128 stands for zero in the data rows.
Here are some points, one per row:
116 158  86 155 113 174 162 207 121 125 103 101  88  98 118 137 154 163  98 143 127 170  72 118 121 134 117 183 145 135 104  92 121 167 155 157 137 130
 72 156 127 125 163 171 147 160 100  62 121  91 130 121 129 129 104 107 136 119 137 145 104 149 155  80 138  83 157 158 108 125 140 143 112 131 125 171
173  99 164 123 132 172 146 129 110 131 127 121 102 154 145 127 115  96 128  94 130 144 110 110 123 106 170  86  93 139 239 152 117 181 112 119  86 124
130 129  95 107 164  79 127 164 112 151  85 118  98 129 169  85 177 130 146  97  84 127 133 106 122 176  80 100  88 133 102 158 118 157  87 135 108 150
202 148 166 186 124  87 168 163 172 103  55 172 181  63  67 144  99 124 112  95 139 174 188  78 229 146 141 146  99 184  96 131 102 141  81  45 166  72
194 109 157 124 135  20 112 120 119  53 192  76  21 110  49  46 108 173 161 149 115  90 175 161 146 100  78 184 137 162 174 121 168 142 191 137 118 168
181 114 223  85 114 210 106 135  92 165 145 156 118 143 131 146 108 165 134 127  97 114 129 146  92 136  92 159 137 121 137 125 160 108  94  87  98 142
 93 128 112 115  66 102 119 163 158 167 138 171 126 104 143 128 137 167 153 220 174  92  95 141 166 119 132 121 119  92 117 217 160 171 106 110  83 109
157 128 112 153 186 168  62 139 144 147  98  72 112 128  93 136 120 102 106 105 177  99 111 119 118 132 110 163 133 123  98 176  80  68 144 113 117 136
132 107 125 123  97 106 127  72 108 146  88 127 137  93  86 130 174 147 140 123 170 138  46 158 105 160 131 108  98  87 146  89 172 148 125 123 150  88
140 107 136 153 135 112 163  84 140 152 166  93  61 183 121 177  95 138 166  87 119 106 121 148 116 146 194 119  97 114  70 116 110 120  81 131 168 130
122 104 155 129 129 152  88 112 114 185 151 168 120  99 132  98 175 141  59 138  90 139 125 131 163  80 129 162  98 127 163  92  55 150 126 138 131 145
 82 151 143 146 160 118 136 141  97 162 108 103 121 106 145 111 104 127 120 141 159 102 109 144 166 162 101 107 147 168 142 134  92 107 128 151 127 118
103 150 143 116 132 103 165 165  97 149 115 121 175 129 142 137  93  94 151  88 133  29 101 111 131 143 121 168 169 165 138 116 102 107 156 160 128  87
 97 145 209 107 112 107 163 150 167 132 117  92 123 165 110 127 114 119 111 107 162 130  97 157 116  96 109 109 109  99  94 164  81 134 151 138 147 133
134 160 171 192 128 149 152  99 119 109 194 120 141 133 197  90 162 112 137 109 111 129 121  72 162 122 123 139 150  97 137  89 122 166 159 114  72 120
127 137 119 118 140 141  77 174 157 146 216 109 129 106 181 114  92  76 112  87  97 149 125 121  94 133 115 170  92 129 137 123 156 169 124  54 137 105
112 158 102 103 141 130 110  74 131 125  66 119  87  96 139 122 152 135 166 191 105 111 121  77 123 119 130 113 179  86 155 130 179  64 125  67 163  80
111 108  83 102 146 125 134 150  54 135 149 136 141 107 114 148 124 108 149  88 154 167 136  91 143  83  62 122 127  93 119 136 143 104 114 171 163 136
138 148 168 175 121 107 149 163 139 126 150 162 150 151 103  99 116 202 170  97 128 131  74  87  76 106 107 182 117 129 225 140 149  89 100 127 138 197
108 112 124 161 161 139 130 122 148 102 132 125 147 121  66 172 192  85 121 193 142 114 114 145 143 185 136 125 193  66 190 133 142 150 109 105 129 146
134 154 135 179 129 133 114 129 121 124 126 124 141 142 156 155 135 142 127 112  80 184 163 176 115 110 135 125 126 116 166 129 103  88 143  90  74 157
207 115  96  76 153  67 149  92 198 218 134 126 150 148 181 126 104 149  97 119 238 188 160 125 134 121 134 108 251 170 134  86 155 155 138 113 134 220
155 106  79  98 139 142 166  61 186 129 131 113 199 154 110  84 131 121 140 199  67 119  64 121 163 111 145 134 100 128 121 195 132 126 165 121 182 140
141  96 111 115  97 122 168 161 118 124  90  99 117  78 159 156 119 116 142 106 135 121 150 122 110  66 140 156 105  94 107 118 108  84 121 144  81 168
104 136  92 110  76 161 107 134  86  95  84 110 123 144 155  86  49 146 104  99 146 175 143 146 142 150 145 151 119 118 161 158 115 112 151 140 167 127
160 180 144  76 101 118 121  91 116  87 168 185 160 124 124 110 181 112  99 151 123 156  83 155 148 201 165 132 123 138  89 157 193  68 136 147  86 137
 47 121 178 162 122 105 105 118 159 115 156 131 140 168 119 111  92 187 109 160 122 174 152  69  93 149 101 146  90 160 152  80 141 103  95 155 111 140
118  98 140 113 151 165 176 130 125 148 146 137  98 146 128 147  65 145 115 176 109 175 151 140 111 157 116 137 115 151 156 100 119 151 181 117  81  71
179 152  85 127 141 143 104 122 223 106 127 153 129 137 159 133 168 209 104  62 130  99 140 157 104  81 143 102 187 182 138 110 113 139 146 183 125  41
108 149 160 137 188 126 125 110 134 154  89  97 124 112 167 134  84 112 152  99 124 154 103 173 150 149  93 143 107  94 107 115 160 146 138 173 151 111
124 113 149 100  70 142 139  60 115  77 141 161 114  97 172 168 174 117 130 171 180 102 126 106 131 135 126 118 108 160 130 134 154 105 143  99 178 120
162 117 120 138  77 134 150 166 142 116 122  85 106 166 141  69 151  60 121 142 151 162 148 131 134 128 129 131 135  80 108 101 105  82  91 182 126  87
171  87 104 104 133 138 118 185 138 127 163  78 184 128 125 166 155 200 101  96 111 100 170 146 167 156 104  50 128 112 134 114 132 110 125 165 149  98
126 171  93 100 158 154 121 118 146 110 141 128 120 127  55 140 125 129 164  79 177 154 119  92 119 113  92  85 115 120  74 132 107 131 130 120  68 102
114 124  54 152 138 159 160 135  96 113 149 177 126 165 132 104 100 147 143  96 152  78 155 192 143 158 134 138 112  85 104  88 122 131 140  71 159 155
134  48 112 142 108 109  73 112 122  93  92 171 119 134 140 158 165 109 208 151 123 159  84 119 122 200 134 137 155 161 112 174  91 131 163 144 119 152
 82 101 136 100  86 109 115  94 152 104 158 102 176 143 127 197 210 126 149 136 113 161 138 166 128 115 113 185 162 132 120 172 144 161 131  85 160  89
145  93 153 216 110 112  98 136  44 164 120 138 192 110  90  48 149 124 158 163 153 143 155 126  25 109 174  79 182 149  62 168 156 159 184 107 174 105
125 106 120 170 154 111 158  89 132 104 115 160 138  46 117 156 121  88 126 176 108 133 131 151  64 103 139 128 139 162 111 177 210 139  97 181 134 138
138 160 135 103 133  92 114 114  69 118 121 104 148 125 141 180  96 173 101 138  67 128 114 119 123 117 150 138 126 119 107  81  88 151 154  92  77 155
 88  53 113  80 117 108  86  82 158  60 109 132 189  76 104  94 124 104  94 140 142  88 105 135  99 126 163 110 119 107 151 115 125 138 116 104 108 132
120 101 113 133  80 130  92 130 182 171 125 125 160 103 109 159 139  92 196 181 109 104 100 122 145 137 167 102 104 151 134  74 179  83 167 122 111 126
103 167 127  87  67 152 125 123 110 142 105  88 115 139 100 107 109 113 134 109  77 110 146  98 108 151 115 119 162 157 106 114 113 175  74 142 165 171
107  74 115 169 120 179 160 127 128 132 154 118  72  90 142 103 134 147  69  95 104 112 101 126 167 123  95  92 152 176  91 142 106  87  99 123 119 132
107 122 169 109 190 127 106 134  75 151 175 145 119 208 132 157 149 130 141 160 135 158 143 127 153  70 175 141  56 160 152  87 135 115 129 117 151 131
 95 144 114  97 135 160 184 128 129 157  73 147 132 146  95  84 175  77 162 104 129 104 178 174 126 120  93 160 107 165 114 102 106 134 128 139 101 153
126  82 163 139 190 134 151 150 125  96 102 121 141 217 184 129 123 174  94 158 132  98 159  95 103 127 145 160  83 108 107 113 167 129 102 101 105 135
134 145 121  70 186 103 180 158 115 125 186 154 111 109 130 148  97 129 137 156 108 132 147 118  66 166 181 123 125  92 124 128  43 109 117 142 169 123
151 199 122 133 127 196 100 133 162 115 134  98 120  97 150 161 139 137 133 130 186  86 193 117 125 156 139 101  65 128 139 132 111 164 155 177 151 161
159 153  65 147 107 106  98 141  81 137 128 146 107 207  96 169  84  90  66 138 137 106  85 114 133  99 111 128 129 150 118 116 127 141 108 143 126 106
135 136 138 109 176 133  85 126 118 134 128 147 130 123 103 111  85 149 182 120 147 131 168 142 178 130 218 163 156 108  92 131 107 141  19 171 132 102
111 165 138 112 128  98  98 201 167  98  91 190  90 152 147 121 118  81 134 126 106 110 131 167 115 105 100  67 144 121 111  99 114 115 117 120 177 141
133 185  78 169 101  84 141 102  90 144 142  97 143 126 158 125 109  97 128 138 135 123 148 166 112 130  78  94 107 143 158 152  80 100  82 128 114  99
140 138 174 187  82 158 111  84 153 142 114 200 140 117 135 122 114 120  63  95  55 126 160  62 167  87  31 118 156  46 134 122 133 164 224 176  92 134
 59 127 113 113 105  86 123 107 143 160 114 132  91 120 100 147 180 113  79  96 121 113 150  97 131 155 232 132 131 117 156 186 199 116 172 113 116 127
There is one direction along which these points spread out most. For each point below, how far along it does it lie, from 0 to 99? 50 is the average, and the first point above lies past it. One standard deviation of the points above along it is 16.
 97 145 209 107 112 107 163 150 167 132 117  92 123 165 110 127 114 119 111 107 162 130  97 157 116  96 109 109 109  99  94 164  81 134 151 138 147 133 61
107  74 115 169 120 179 160 127 128 132 154 118  72  90 142 103 134 147  69  95 104 112 101 126 167 123  95  92 152 176  91 142 106  87  99 123 119 132 61
125 106 120 170 154 111 158  89 132 104 115 160 138  46 117 156 121  88 126 176 108 133 131 151  64 103 139 128 139 162 111 177 210 139  97 181 134 138 23
108 149 160 137 188 126 125 110 134 154  89  97 124 112 167 134  84 112 152  99 124 154 103 173 150 149  93 143 107  94 107 115 160 146 138 173 151 111 60
140 107 136 153 135 112 163  84 140 152 166  93  61 183 121 177  95 138 166  87 119 106 121 148 116 146 194 119  97 114  70 116 110 120  81 131 168 130 60
179 152  85 127 141 143 104 122 223 106 127 153 129 137 159 133 168 209 104  62 130  99 140 157 104  81 143 102 187 182 138 110 113 139 146 183 125  41 57
132 107 125 123  97 106 127  72 108 146  88 127 137  93  86 130 174 147 140 123 170 138  46 158 105 160 131 108  98  87 146  89 172 148 125 123 150  88 23
134  48 112 142 108 109  73 112 122  93  92 171 119 134 140 158 165 109 208 151 123 159  84 119 122 200 134 137 155 161 112 174  91 131 163 144 119 152 23
151 199 122 133 127 196 100 133 162 115 134  98 120  97 150 161 139 137 133 130 186  86 193 117 125 156 139 101  65 128 139 132 111 164 155 177 151 161 60
116 158  86 155 113 174 162 207 121 125 103 101  88  98 118 137 154 163  98 143 127 170  72 118 121 134 117 183 145 135 104  92 121 167 155 157 137 130 61
